0:   181   96  140  137  107   89  115  157  135  108   80  153  147  128  121  170  129  167   79  137  117  152  146  123
1:    89  140   49  141   99   77  113  122  114  174  140   74  129  138   84  107  137  104   97  112  102  150  141  168
2:   155   93  170  115  162  101   64  162  149   90   45  150  115   94  182  193  108  231  112  113   90  129  133  108
3:    78  157  109  119  122  113  105   83  106   97  151  128  123   67  181   76  121   71  155  145  151  128  141  105
4:    60  215  134  127  174  198  158   96  171   81  192  157   69   88  195   81   83  139  227  130  147  130  109  102
5:   139   82  159  140  114  124  117  107   74  133  104  146  167  113  157  130  166   52  104  166  159  121  140  101
6:   159   56  221  145  147  108  135  112   71   64  101  177  163  110  221  140  136   50   89  202  190  115  132   38
7:   204   64  215  117  127   98  107  160  125   75   47  193  156  117  173  171  134  148   77  160  134  127  134   75
8:   175  140  129  114  162  187  113  200  226  157  110  128  102  164  117  182  129  255  177   89   67  128  115  171
9:    80  169   19  142  101  100  145  121  136  189  169   66  117  150   55  100  132  109  126  104  104  163  134  198
10:   126   95  146  150  105  108  125   87   60  128  112  141  167  107  153  117  140   36   92  148  171  137  130   93
11:    86  196  126  109  181  205  145  137  187  115  196  125   74  134  146  103   88  188  216  119  114  124  107  120
12:   133  122   56  137   87   75  134  149  132  173  121   81  138  167   56  133  140  129   79  104  115  141  133  173
13:    99  136   53  116  120  134  160  123  134  189  203   61  128  154   81   96  158   98  152  136  112  128  128  183
14:    94  153  128  108  170  179  152  117  132  152  183   82  106  160  105  114  143  123  176  121  121   81   97  148
15:    81  171   35  116  122  156  165  127  157  195  198   69  102  149   59  106  142  119  178  107   95  135  132  203
16:   184   47  218  135  129  105  118  142   84   81   53  186  160  121  178  168  144   99   68  175  142  131  137   63
17:   131  126  190  122  151  145  131  119  124   86  105  172  133  106  169  140  112  119  143  153  147  121  129   85
18:   166   42  119  170   40   52  120   88   14  153   91  151  192  108  138  124  158    0   30  149  173  134  156  106
19:   247   58  142  140   98   56   76  213  194  157    6  140  135  136   82  221  133  245   76   67  101  151  140  156
20:   109  153  184  132  153  138  132  104  142   53  120  173  113   77  199  119   95  105  155  154  185  119  143   72
21:   127   65  160  154  110  117  140   88   61  106  129  154  176  103  195  100  157    0   88  197  188  136  145   65
22:   207   77  255  103  160  117   96  171  151   57   28  215  131  122  210  178  118  189  106  146  150   85  119   52
23:    95  107  115  151   93   82   89   87   63  140  111  116  159   79  140  100  131   44   91  132  137  151  150  109
24:   128  145   40  105  122  145  151  157  154  195  160   71  119  175   44  133  150  174  140   96   78  121  110  202
25:    50  140   85  184  123  166  186   32   83  229  224  150  156  103  159   74  146   71  137  156   27  255   58  214
26:   120  122  137  116  135  135  137   94  106   96  156  129  146  103  159   89  122   82  139  170  169  126  122  100
27:   207  103  185  115  168  103   54  200  223   78   15  159   97  113  153  225   90  255  126   68   94  130  125  123
28:   136  145  143  126  137  147  128  139  138   94  115  163  119  121  136  139  107  163  140  125  123  122  127  111
29:    90  179  144  133  150  150  146   80  137   61  171  150  100   80  169   82   87   99  182  149  179  139  130   98
30:   188   92  247  140  154  115  117  154  168    0   64  235  109  100  219  168   67  188  116  163  148  150  143   40
31:   193   44  113  138   49   46  110  155   88  196   33  114  180  158   75  177  176   99   27  112  131  122  154  166
32:    60  255   69   96  209  221  155  171  255  148  188   82   31  153   82  116   82  255  255   67   97  126  109  195
33:   117  116  145  138  109  111  120   85   81  127  115  139  160   92  158  106  139   43  109  142  175  131  121   99
34:   104  160  101  115  120  133  139  118  134  132  163  116  121  136  108   93  113  123  149  113  120  127  110  141
35:   100  141   32  117   97   88  111  148  140  191  122   72  111  141   86  123  148  130  125   97   99  121  151  181
36:    90  194   66  118  140  140  138  150  184  136  154  109   70  137   92  110   92  183  171   85  103  128  128  165
37:    47  135   53  119  130  103   97  110  103  211  137   49  122  125   97   97  152   98  137  102   86  125  134  180
38:   207   34  175  129  117   84   91  183  138  176   29  124  167  148  110  213  180  160   74  113  108  131  123  144
39:   148  134  138  146  116  106  115  148  141  112   92  158  124  111  125  159  122  144  110  125  117  161  149  125
40:   117  181  121  118  160  173  136  149  202  143  150  131   75  138  121  130  103  208  188   99   85  137  106  156
41:    65  185   38  125  130  121  130  116  143  143  193   81   95  127   91   79   92  126  163  104  116  137  139  161
42:    42  181  131  133  147  177  177   54   78  111  208  117  133  105  140   59  132   13  163  155  168  115  104  109
43:   114  152  156  113  153  183  130  114  139  121  139  150  119  108  150  111  123  123  168  131  128  108  104  106
44:    55  120   77  150   77  112  158   53   15  166  190   92  162  119  115   58  158    0  109  156  181  128  140  129
45:   137   73  113  146   83  107  118   92   49  167  126  114  177  123  125  105  166   31   81  154  155  131  137  133
46:   188  135  196  116  186  186  105  185  211  113   93  161  102  143  161  193  124  255  165  104   90  127  105  125
47:   106  167  149  109  148  174  140   96  130   98  159  139  118  104  151   92  111  118  171  130  154  109  106  106
48:   123  175  118  128  149  162  138  140  176  131  158  136   83  143  124  128   93  195  163  107   90  152  111  147
49:   255    0  151  116   83   21   41  220  156  199    0  120  181  153   73  255  155  248   22   51   98  121  126  153
50:   200   20  234  154   99   65  111  133   74   71   33  218  160  104  233  159  136   57   41  181  174  125  143   29
51:    53  190   45  128  113  149  163   83  112  153  240   82  121  137   86   50  120   68  167  134  129  139  135  157
52:   214   77  255  114  158  122   95  171  149   61   27  205  141  125  185  194  111  209   95  131  135  103  113   62
53:    89  200  119  103  177  203  146  144  198  127  188  116   71  148  137  108   92  201  214  114  105  121  101  136
54:    82  169  118  107  161  191  146  113  148  138  193  108  103  138  135   95  124  120  201  120  130   97  103  133
55:   192  102   21  102   63   68   82  192  148  244   84   59  143  191    0  176  152  229   78   28   51  124  145  224
56:    86  182  146  136  146  153  153   73  132   57  175  156  105   72  185   78   90   85  184  156  186  141  126   97
57:   147   83  159  144  110   85  134  103   70   87  122  152  163  109  178  116  126   45   80  174  194  116  150   65
58:   166  106  220  125  154  121  119  140  139   52   74  205  126  111  193  161   95  152  117  159  145  125  131   67
59:   188   82  237  108  168  144  106  160  137   70   60  188  136  121  182  188  136  180  120  157  127  115  122   80
60:   156  124  229  117  173  157  130  146  174   33   90  210  100  101  230  154   83  168  169  162  170  115  136   44
61:   113  184  118  108  170  198  142  154  205  127  170  116   73  147  127  125  110  214  209  113   91  121  106  152
62:   167   96  155  127  147  139  132  158  133  115  112  137  145  151  117  175  139  167  105  144  113  134  132  119
63:   211   95  144  111  144  140  103  195  186  132   78  127  121  170  109  207  123  255  127   83   92  103  117  140
64:   128   91  119  133  108  131  127  100   68  177  152   79  164  148   94  109  183   56   94  140  143   95  127  150
65:   156  112  157  141  108   89  120  140  119   87   77  177  139  103  144  144  112  127   80  145  134  153  150   99
66:   119  121  134  113  129  130  134   93  105   93  159  129  149  100  163   90  121   80  136  169  175  126  128   94
67:    99  224  105  115  182  188  147  171  245  129  161  125   51  142  102  128   82  255  216   85   74  154  108  174
68:   120  128  133  122  117  137  131  102   98  143  136  117  146  121  106  109  146   89  120  126  132  118  112  133
69:   108  130  126  132  105  108  130   79   82  128  138  119  148  106  123   97  131   53  118  126  160  133  118  116
70:    96  185   88  109  145  164  138  142  173  116  176  118   81  141  136   91   88  174  186  113  121  117  126  128
71:    94  180   49  120  124  131  156  136  173  171  167   91   90  145   73  106  119  146  164   90  102  128  121  188
72:   195   88  175  122  146  124  109  171  147   82   77  161  135  138  156  189  119  214  108  139  119  132  127  100
73:   143   90  182  137  134  119  128  111   88  102  101  161  159  112  171  138  145   76  108  169  154  127  130   81
74:    60  216   95  122  158  170  151  130  180  101  197  132   63  112  138   82   75  154  205  102  126  135  117  129
75:   136   55   44  120  111  111   58  182  118  121  153  102  164  124  158  120  144  201   80  170   46  183  207  143
76:   105  112   78  139   91  104  137   89   64  213  177   67  156  158   81   95  180   29   94  140  132  129  138  181
77:   118  184  127  116  173  189  135  158  195   99  175  138   73  145  153  122   84  232  189  118  101  129  120  119
78:   121  147   82  117  123  136  151  136  145  150  165   99  117  163   86  122  122  153  129  112   96  126  109  164
79:    88  179  153  111  206  235  145  129  169   76  191  139   79  125  183  101   87  166  231  147  153   90  111   75
80:   152  104  168  117  131  130  122  141  114  127   89  143  147  128  122  154  159  122  107  140  127  103  131  118
81:   102  145   32  120   98   91  116  144  141  193  125   73  113  142   83  119  151  122  124   95  101  125  147  186
82:   183  151  178  114  199  195  101  198  223   95  113  149   94  155  151  187   97  255  166  104   91  124  117  114
83:   150   97   80  140   61   60  127  130   99  191   93   97  158  151   69  137  162   87   59  112  125  141  140  179
84:   188  110  240  130  152  118  108  158  166   48   49  223  106   95  200  177   96  184  127  136  141  133  132   73
85:   156  122  162  122  122  102  111  142  133   95   76  169  133  112  142  148  121  154  104  133  130  122  141  110
86:   128  136  137  131  112  111  116  126  140  142   92  150  126  117  124  137  138  107  123  124  123  139  134  136
87:   140  129   87  119  118  123  139  143  132  105  163  107  124  160  107  130  114  176  119  135  117  130  135  139
88:   196   55  116  135  100   80   98  194  142  201   54  114  166  164   88  192  175  164   71  108   99  136  141  166
89:   109  130  182  142  151  122  116  107  129   35  116  185  118   55  239  112  100   92  147  175  182  124  158   53
90:   153  113  156  132  124  114  121  140  132  140   79  148  143  130  117  166  143  140  101  119  111  133  121  133
91:   102  137  159  133  138  121  147   76  104   68  142  156  137   75  194   92  107   63  133  166  191  124  124   78
92:    67  183   69  127  120  153  153   88  115  127  233  100  114  132  112   62  107   89  174  130  133  142  127  143
93:   129  100  123  130  112  128  126  106   80  178  147   82  158  150   94  111  179   72   98  135  136   99  122  153
94:   137  148   80  109  137  158  145  153  175  157  157   97  101  169   90  137  127  198  158  104   87  115  111  168
95:   113  140  102  128   97   99  128  105  106  149  149  104  139  132   98  102  136   82  111  128  129  137  135  148
96:   168   68  140  134   95   89  112  146   98  169   73  114  171  152  106  165  173  110   59  132  127  122  140  148
97:   191   48   34  151    1    4  117  128   43  230   88   81  197  164   18  139  166   55    0  100  109  157  164  207
98:   174  102  169  133  105   96  106  150  137  117   59  170  146  109  141  164  145  133   91  135  132  140  146  117
99:   129  124   63  137   88   72  135  146  129  171  116   84  137  163   62  133  143  120   80  103  116  143  136  174
100:   119  141  154  114  148  160  135  102  124   93  146  144  134  103  154  105  114  112  156  151  158  114  114   98
101:    89  128   19  130  113  136  156  121   98  214  216   39  151  167   50   85  187   73  125  137  115  122  136  201
102:   169  122   91  118  128  129  133  180  155  139  148   94  117  197   67  167  119  224  118   96   80  115  135  156
103:    73  190    0  138   93  132  159  115  136  227  195   47  120  151   26   92  152  100  149   91   91  148  133  226
104:   123  114  136  126  117  127  124  103  107  185  130  109  143  133  119  115  174   64  118  142  128  121  124  152
105:   163  123   54  102  116  133  132  178  168  171  134   80  115  190   51  156  136  214  128   84   81  106  124  180
106:   136  137   88  124  117  118  143  144  149  156  148  111  118  157   97  134  131  147  122  124  101  140  124  162
107:    88  217    0   99  125  193  145  158  184  218  206   32   97  179    6  115  134  237  200   68   65  125  128  244
108:   105  156  163  133  134  109  126  100  134   58  133  159  115   78  172  104   95   99  142  145  179  129  148   85
109:    57  255   64   98  205  217  155  169  255  152  188   78   39  154   73  118   84  255  255   63   91  124  106  200
110:   122  112  114  145   80  100  127   82   63  146  133  118  164  116  116   95  140   38   95  134  159  142  128  126
111:   170   65  161  150   90   80  109  131   71  153   53  143  170  135  123  167  162   75   61  127  133  121  131  119
112:   110  126  141  134  109  122  126   83   78  138  125  124  158  105  127  103  143   55  114  125  159  123  106  117
113:   177   99  209  111  160  156  115  160  151  113   79  166  125  125  166  182  148  180  140  135  116  111  116  109
114:    96  110  116  139   98  129  138   73   58  145  151  119  166  103  143   78  153    3  116  157  170  140  124  112
115:    90  157   87  111  161  176  157  123  130  155  223   60  110  165  104   93  147  121  179  139  136   85  121  155
116:   122  139   41  107  121  104   84  175  164  174  100   76  103  151   64  163  121  241  135   60   45  127  138  191
117:   119  144  154  118  130  130  127  104  124  101  118  151  135  102  142  118  114  103  135  133  153  124  123  109
118:    58  212  136  123  181  200  155  106  181   75  188  156   63   90  199   82   79  153  233  128  145  127  110   97
119:    93  171  131  124  161  196  148   99  140   89  199  143  103  107  174   82   92  125  199  151  151  126  117   99

   87  168  125  113  162  192  147  111  145  143  184  110  100  131  134  102  113  115  196  120  125  102  102  131 --> 54
   74  192    0  139   87  129  155  119  133  237  188   47  124  151   17   93  154  104  143   88   88  149  135  232 --> 103
   96  105  115  151   93   78   86   85   63  143  106  112  159   79  140  100  137   42   87  127  138  148  146  111 --> 23
  157  119   91  132  129   94   86  191  180  153   85  112  106  151   85  190  114  254  124   81   49  156  144  179 --> 116
  158   85  178  142  107   96  117  120   84  105   79  174  159  104  177  138  141   71   82  160  159  134  142   78 --> 73
  127   98  147  148  108  108  123   87   61  126  112  141  164  105  153  112  141   40   94  148  171  135  132   92 --> 10
  174   45  206  132  118  108  104  139   80  120   46  168  168  124  168  166  175   79   73  169  139  121  151   89 --> 16
   93  161  130  109  155  186  140  112  144  144  174  117  107  129  136  102  130  112  188  122  125   97  103  132 --> 54
  142  108  101  125  116  115  134  152  133  172  132   96  142  167   83  143  156  135   95  122  101  123  119  161 --> 106
  105  162  142  111  148  171  134  103  130   98  156  139  119  110  146   98  105  128  166  129  141  111  109  106 --> 47
  107  163  126  116  145  166  134  110  133   97  168  137  112  116  142  100   94  130  169  130  138  124  115  109 --> 47
  173   44  213  130  121  110  105  139   81  116   45  175  167  123  175  166  175   79   77  168  141  117  148   81 --> 16
  147  107  186  120  147  147  126  136  116  120   85  158  147  120  133  155  155  120  121  146  121  111  123  106 --> 80
  124  153   84  112  141  160  147  151  166  150  168  100   95  166   99  127  123  182  161  108   93  111  110  165 --> 94
   52  121   71  145   73  110  157   53   11  170  192   83  164  125  112   59  158    0  106  153  178  122  138  133 --> 44
   88  111   92  157   69  114  146   57   48  153  154  137  171   76  159   64  157    0  104  163  168  166  133  119 --> 114
  199   71  241  111  162  144  105  166  143   65   57  195  135  127  184  192  132  189  123  148  127  115  119   80 --> 59
  126  162  106  139  134  122  132  155  167  101  144  146   87  146  123  136   76  214  140  103  100  162  130  145 --> 48
  117  150   54  111  132  119   86  174  174  159  103   85   97  151   74  164  116  254  143   60   49  127  136  185 --> 116
   99  200  179  146  118   91  131   99  138   45  107  153   91   85  120  106   93   49  143  111  218   99  181   74 --> 108
  125  141   42  109  122  142  152  155  153  194  158   69  119  174   46  133  146  168  138   96   78  111  112  204 --> 24
   88  155  126  106  169  179  155  116  132  156  186   79  109  161  101  116  143  119  177  120  122   86   97  152 --> 14
   85  175  122  121  129  149  139   85  112  125  179  119  127  120  113   84  111   87  156  116  133  126  106  129 --> 34
  113   47   59  166   16   20  113   50    0  143  135  101  200  106  112   74  137    0    3  145  177  123  167   97 --> 18
  163  118  136  123  144  148  127  170  166  143  121  135  115  148  135  164  142  182  139  126  104  112  125  137 --> 62
  147  141  171  120  157  180  126  144  154  105  109  171  113  115  164  154  123  165  165  130  123  110  123  102 --> 28
  174   99  219  125  148  117  121  144  139   57   69  206  129  114  186  164   99  162  110  156  142  128  126   72 --> 58
  164   78  126  142   79   75  117  133   95  176   64  113  166  146   96  162  175   89   63  122  136  123  142  157 --> 96
   70  182   78  127  118  150  152   86  115  123  225  101  116  131  112   58  104   87  171  131  135  144  127  141 --> 92
  229   58  165  153   91   33   66  199  175  143    0  147  142  115  100  217  139  193   51   78  112  148  146  127 --> 19
   59  192   48  139  102  125  148   84  115  165  191   93  124  123   79   57  120   56  151  109  134  132  131  161 --> 51
  134  125  186  123  153  148  127  124  128   83  103  174  131  111  166  148  115  128  142  152  138  121  130   89 --> 17
   67  194   76  122  132  165  153   93  124  121  227  104  106  129  121   60   99  106  185  123  136  128  119  134 --> 92
  106  107   43  140   78   97  135   91   51  221  189   49  167  176   63   83  183   36   77  146  125  133  156  191 --> 76
  119  114  110  143   72   76  122   84   62  126  131  122  160  113  124   97  125   41   81  130  170  142  141  112 --> 110
  118  164   58   95  139  163  143  156  180  168  153   89   93  172   89  127  126  203  170   89  101   92  105  177 --> 94
  212   13   73  132   39   46   89  186   94  229   44   96  199  173   49  173  196  109   22  122  110  129  182  189 --> 31
  184   43  229  124  139  120  118  143   89   74   62  184  164  123  189  167  157   95   84  187  151  112  140   63 --> 16
  111  130  102  132   93  105  133   93   84  168  156   96  149  143   95  102  147   72  104  126  128  139  123  150 --> 95
   53  171  109  135  125  165  157   64   78  154  200  110  138  111  133   60  155    5  158  148  147  128  114  133 --> 42
   71  177   90  114  124  156  148   89  112  134  214   95  124  129  113   61  123   82  168  133  137  121  122  138 --> 92
  114  138   95  116  109  120  138  110  108  153  173   92  139  146   92   94  142  103  122  128  117  121  115  151 --> 95
  170   44  173  142   98   95  108  133   65  152   59  142  169  133  142  162  175   69   63  150  145  113  143  112 --> 111
   47  146   77  131  109  149  156   68   58  167  223   86  147  133  123   45  168    0  142  170  153  129  144  141 --> 44
  144  113  168  128  137  147  133  126  103  106  105  154  149  122  129  142  136  115  107  149  131  118  129  105 --> 80
   13  198   91  122  147  200  180   72   85  140  252   88  121  124  128   40  151    6  197  170  156  110  125  135 --> 42
  137   54   36  122  105  104   60  180  115  122  156   99  167  126  154  119  144  195   76  169   48  183  210  142 --> 75
  110  135   70  115  126  136  153  127  127  178  192   65  130  162   80  100  161  110  133  131  119  106  119  175 --> 13
  255   78  196   98  162  134   64  220  243  101   19  157  117  143  130  241  109  255  129   59   88  122  106  136 --> 27
  187  113  239  131  149  120  108  159  164   50   49  223  108   99  197  176   96  182  129  140  140  134  133   74 --> 84
  167   50  200  157  122   96  131  111   61   76   97  180  165  113  208  137  128   46   70  193  189  123  144   41 --> 6
  127  123  127  126  119  132  135  102   97  149  146  113  149  134  102  112  149   92  111  139  121  126  116  139 --> 68
  148  132  137  149  117  110  113  148  143  105   91  165  121  110  130  156  112  154  114  120  118  156  146  123 --> 39
  190  119  133  127  134  120  113  182  190  119   83  147  108  149  122  191  113  250  126   94  102  129  130  143 --> 63
  135  158   97  111  168  128   75  202  224  120   92  114   79  152  115  184  104  255  158   70   55  127  149  158 --> 8
  148  107  210  128  151  135  130  126  119   75   93  183  140  107  174  157  133  108  128  162  151  125  134   75 --> 17
  182  134  129  115  159  181  111  202  224  158  106  127  106  167  101  191  132  255  171   87   65  132  116  171 --> 8
  189   94  246  141  154  117  116  159  176    0   62  237  102   97  217  171   65  196  118  157  170  153  141   45 --> 30
   96  115  120  149  103   84   86   88   72  143  108  118  154   82  143  103  135   53   94  130  132  153  145  111 --> 23
  114  158   87  112  134  142  148  137  164  153  159  106  100  149  101  118  122  145  158  109  105  122  115  163 --> 78
  175  112   57  104  109  122  127  184  166  176  131   80  123  194   47  161  137  221  116   88   77  110  131  181 --> 105
  159  104  184  139  113   78  106  143  124   79   60  192  134   91  170  143  110  115   82  149  149  132  153   76 --> 65
  176   63  139  132   93   87  109  149  104  169   66  119  170  153  107  172  173  118   59  132  124  131  141  149 --> 96
   79  148  132  123  144  169  163   73   85  103  187  118  145  100  144   71  133   36  154  165  177  114  109  100 --> 42
  179  118  235  129  153  121  110  156  164   48   57  220  107   97  198  171   92  182  129  142  142  131  136   74 --> 84
  124  108  160  118  131  145  123  110  121  184  109  122  142  119  132  125  184   64  135  135  134  101  112  144 --> 104
  241   53  158  110  132  110   90  205  180  140   52  131  144  150  120  222  150  250  105   97   99  112  119  143 --> 63
  139   83  159  146  117   89  135   97   64   86  122  151  162  108  181  113  123   34   81  174  196  115  148   61 --> 57
   74  165   95  118  141  168  153   95  107  136  223   93  125  152   93   74  123   94  161  130  120  123  111  142 --> 92
  124  124  140  122  124  138  126  108  100  140  124  124  145  119  110  118  149   93  120  127  131  108  110  126 --> 68
  143  132  135  150  118  109  116  145  141  106   95  160  117  110  124  156  113  151  111  124  114  159  145  125 --> 39
  138  147  141  127  141  149  132  141  138   90  121  159  114  125  138  142  100  171  143  128  128  128  130  110 --> 28
  151   95   84  140   63   59  128  135  102  189   84   95  159  152   67  145  162   91   57  110  124  140  145  176 --> 83
   96  167   36  117  119  154  164  135  157  198  191   72  104  152   57  114  144  127  172  106   87  135  128  208 --> 15
   74  158  107  120  121  109  105   85  105  103  156  123  122   70  177   76  120   77  156  142  146  132  141  107 --> 3
   86  152   40  138   88   78  118  114  115  186  155   64  130  137   78   92  145   84  110  111  121  137  148  177 --> 1
  146   99  171  119  129  124  120  125  108  108  100  154  152  110  162  129  151   99  112  161  154  101  133   92 --> 73
  156  111  157  130  123  115  122  141  135  139   85  146  139  128  120  166  144  147  110  117  110  132  116  138 --> 90
  164   86   70  148   46   58  121  131   87  168  104   98  165  140   85  127  164   87   45  131  130  152  165  165 --> 83
  202  104  140  126  129  112  110  183  187  120   72  145  116  146  122  198  117  249  119   92  105  128  123  142 --> 63
  122  150  179  122  173  185  143  111  152   47  151  174  109  103  211  111   86  149  182  165  181  109  125   65 --> 20
  125  125  134  112  123  132  130  103  101  118  141  120  150  115  125  102  139  100  124  139  143  110  119  118 --> 68
  130  160  217  125  192  187  145  143  192   12  114  207   79  103  233  138   62  198  189  155  171  113  127   40 --> 60
   87  135   22  130  118  145  160  117  100  216  218   37  147  164   47   86  188   75  133  140  115  118  142  199 --> 101
  134  127  239  126  184  166  143  121  156   14  107  205  109   98  246  141   83  137  172  176  192  103  127   30 --> 60
  165  125   52  101  119  135  133  179  169  173  137   79  115  191   52  156  131  226  134   83   78  109  122  183 --> 105
   92  226  111  114  188  191  148  165  245  130  167  125   54  140  105  122   84  255  222   85   77  154  106  169 --> 67
  168   47  164  137  124  115  105  174  104  190   69  107  164  160   91  189  183  114   74  124  108  121  136  148 --> 96
  106  133  182  141  152  127  119  108  134   39  116  188  114   57  242  112   93  103  151  170  177  126  156   55 --> 89
   74  189   93  134  131  138  138   90  125   90  212  124   93  111  145   68   85  107  183  133  144  153  136  124 --> 92
  144  137  120  117  131  131  128  157  148   89  115  141  111  139  130  148  107  199  136  109  120  110  136  121 --> 28
  126  125  136  126  120  131  130  108   99  150  122  118  144  128  105  120  152   95  112  126  125  115  108  136 --> 68
   91  146   39  133   98   77  121  117  121  191  147   69  129  140   79   96  145   89  106  109  120  138  138  182 --> 1
   44  135   52  120  135  104   96  106   97  213  142   44  131  122   95   95  159   90  134  101   89  126  135  182 --> 37
  101  129   58  117  119  130  156  123  133  188  195   64  128  154   79  100  163   96  146  136  112  122  131  180 --> 13
  169  103  171  132  103   98  106  144  128  115   59  173  144  110  143  158  146  127   96  138  126  135  145  115 --> 98
  157   56  228  182  137   91  165   99   91   28  117  225  155   80  242  124   86   70   71  203  157  207  129   30 --> 6
  197  109  138  126  133  119  111  185  190  118   74  146  112  145  123  196  116  255  126   91  103  124  124  145 --> 63
  140   86  162  143  116   87  134  100   72   87  121  151  161  109  183  115  125   41   82  174  199  110  145   62 --> 57
   89  115   97  157   72  117  146   59   53  147  152  139  168   73  164   64  158    0  105  164  171  165  132  117 --> 114
  104  155  112  109  157  170  153  129  148  158  176   90  103  162   98  121  138  138  168  115  111   95  100  154 --> 14
  166  122   91  116  133  131  129  182  155  138  144   90  119  196   67  170  118  218  119   99   82  113  135  154 --> 102
  147   81  190  139  133  119  128  113   87   98  101  166  160  113  179  138  141   75  101  172  155  128  133   79 --> 73
  160   82  178  143  106   95  115  122   90  106   74  177  158  106  174  141  142   75   81  158  152  132  144   76 --> 73
   88  164  124  110  148  191  147  114  147  145  183  110  102  135  132  101  127  118  195  117  124  100  101  135 --> 54
  163  118  167  122  130  121  117  147  134  102   79  169  141  125  139  158  125  161  113  134  123  125  132  111 --> 85
  211   31  176  131  115   84   87  184  135  178   22  115  170  150  108  214  181  164   68  105  111  128  121  146 --> 38
  129  166  109  136  141  125  128  159  175  103  140  144   85  148  127  144   76  236  143  103   91  161  132  145 --> 48
   71  181   74  130  120  147  150   91  121  127  228   99  112  138  111   66   99   95  173  126  130  143  128  141 --> 92
   99  140  156  129  119   99  135   77   98   87  128  146  138   81  183   91  125   41  121  150  202  110  122   83 --> 91
  200   82  242  114  161  142  106  164  146   70   57  195  135  122  185  194  132  189  128  148  132  118  121   79 --> 59
  150  111  183  120  145  147  127  140  121  119   87  154  148  129  125  160  150  133  113  139  120  111  124  111 --> 80
  118  131  133  122  127  140  133  113  122  164  142  121  131  134  110  117  143  102  127  129  105  130  106  154 --> 68
  215   29  197  125  121   87   89  172  116  145   35  130  175  149  116  210  169  163   56  126  112  138  123  137 --> 38
   69  209   99  119  154  172  149  134  183  105  187  130   63  118  136   85   75  158  207  103  125  130  117  130 --> 74
  128  147   43  108  123  152  150  157  157  190  160   70  111  175   48  136  146  183  148   92   78  118  114  203 --> 24
  111  156  184  136  159  142  135  103  145   47  123  180  109   77  209  116   90  107  164  157  190  121  142   68 --> 20
  125   68  150  150  110  122  138   86   48  110  131  151  175  101  198   95  156    0   92  197  189  135  142   64 --> 21
  191  101  245  138  154  117  115  161  176    0   64  236  103   99  216  169   62  200  123  157  146  155  140   46 --> 30
  194  177   38  123   36   34   65  208  216  192   61   76   87  137    3  167  138  162  117   26  143   88  210  198 --> 55
   64  187   75  127  137  168  152   92  120  121  242   96  111  138  112   66   92  111  182  121  124  137  116  135 --> 92
  147   88   64  138   59   40  107  159  102  213   73   81  159  167   45  152  167  103   46   89  105  133  151  189 --> 83
  152  117  136  129  165  162  145  151  165    0  191  163  110  134  214  103   56  219  168  202  165  163  165   43 --> 60
  112  134  101  131  101  105  130   98   95  172  159   95  144  146   91  107  146   81  103  125  123  140  118  160 --> 95
  104  173   89  106  139  156  136  142  172  117  176  121   89  141  136   98   92  178  181  113  118  117  121  129 --> 70
  120  139  168  117  160  177  136  106  128   86  141  154  131  100  173  115  117  117  164  155  161  107  117   81 --> 100
  146  123   87  124  119  127  136  153  151  157  152  110  121  167   95  142  128  173  124  124   86  146  120  164 --> 106
  154  119  210  111  187  203  126  158  156   82  107  175  112  118  185  169  136  179  174  153  133   98  129   85 --> 113
   87  190   68  117  140  135  137  151  191  138  154  107   74  135   99  110   92  184  170   88  105  125  125  161 --> 36
  139   91  200  128  153  147  136  114   94   93  110  160  155  106  177  135  152   71  123  175  166  108  128   73 --> 73
  143   79  164  141  114   85  135  102   66   84  117  157  163  108  191  114  126   34   74  177  204  107  150   56 --> 57
   69  146  110  119  132  141  167   67   76   94  199  106  143  108  143   63  124   34  142  167  178  116  127  104 --> 42
  194   48  113  137   94   78   99  193  138  200   56  111  164  163   88  188  176  157   66  114  101  136  144  167 --> 88
  130  120  138  113  123  131  125  109  102  119  133  124  151  118  127  108  146  103  120  143  142  102  122  116 --> 68
  109  139  103  123  100  102  127  103  112  141  152  108  139  125  103   98  132   82  120  128  131  141  132  143 --> 95
   94  152  135  113  165  177  150  112  123  152  179   91  114  154  104  112  148  109  168  127  124   82   94  144 --> 14
   95   91   40  152   57   76  153   67    1  221  195   51  169  164   60   80  173    0   63  146  148  118  153  179 --> 76
  150  108  167  115  129  133  123  136  125  133   89  146  146  118  132  146  161  108  119  140  126  103  128  121 --> 80
  151  109  181  122  142  144  130  137  116  127   90  151  148  128  120  161  152  126  108  137  119  111  124  116 --> 80
  130  119  127  124  115  130  133  108  102  154  139  113  148  134   99  118  152   95  105  139  122  126  115  143 --> 68
  123  138  134  112  118  131  130  112  120  132  123  129  136  115  117  114  138  104  135  121  135  111  114  130 --> 68
  153  100  129  129  116  108  127  153  141  167   97  121  139  147  105  163  160  136  101  124  106  127  122  156 --> 90
  176   51  169  148   84   47   67  142   83  126   14  151  173   96  148  176  147  115   22  126  108  149  156   99 --> 111
  145  133   81  108  131  150  149  164  166  176  145   96  112  171   77  140  148  175  147  106   91  107  109  176 --> 94
   10  193   63  129  143  188  187   64   81  186  255   61  128  133   84   42  175    0  181  164  130  137  131  175 --> 51
   82  159  114  134  104   90  125   74   91  106  153  108  135   97  125   79  113   57  124  124  170  134  135  116 --> 69
  180   97   66  115   99   98  122  186  156  190  115   86  137  190   44  167  147  201  100   89   70  127  133  190 --> 105
  147  133  140  145  117  107  111  148  142  107   90  165  123  110  130  157  115  146  112  124  115  157  151  123 --> 39
  100  159  165  133  136  110  128   99  132   54  132  159  113   79  180   99   90  104  146  144  179  128  148   86 --> 108
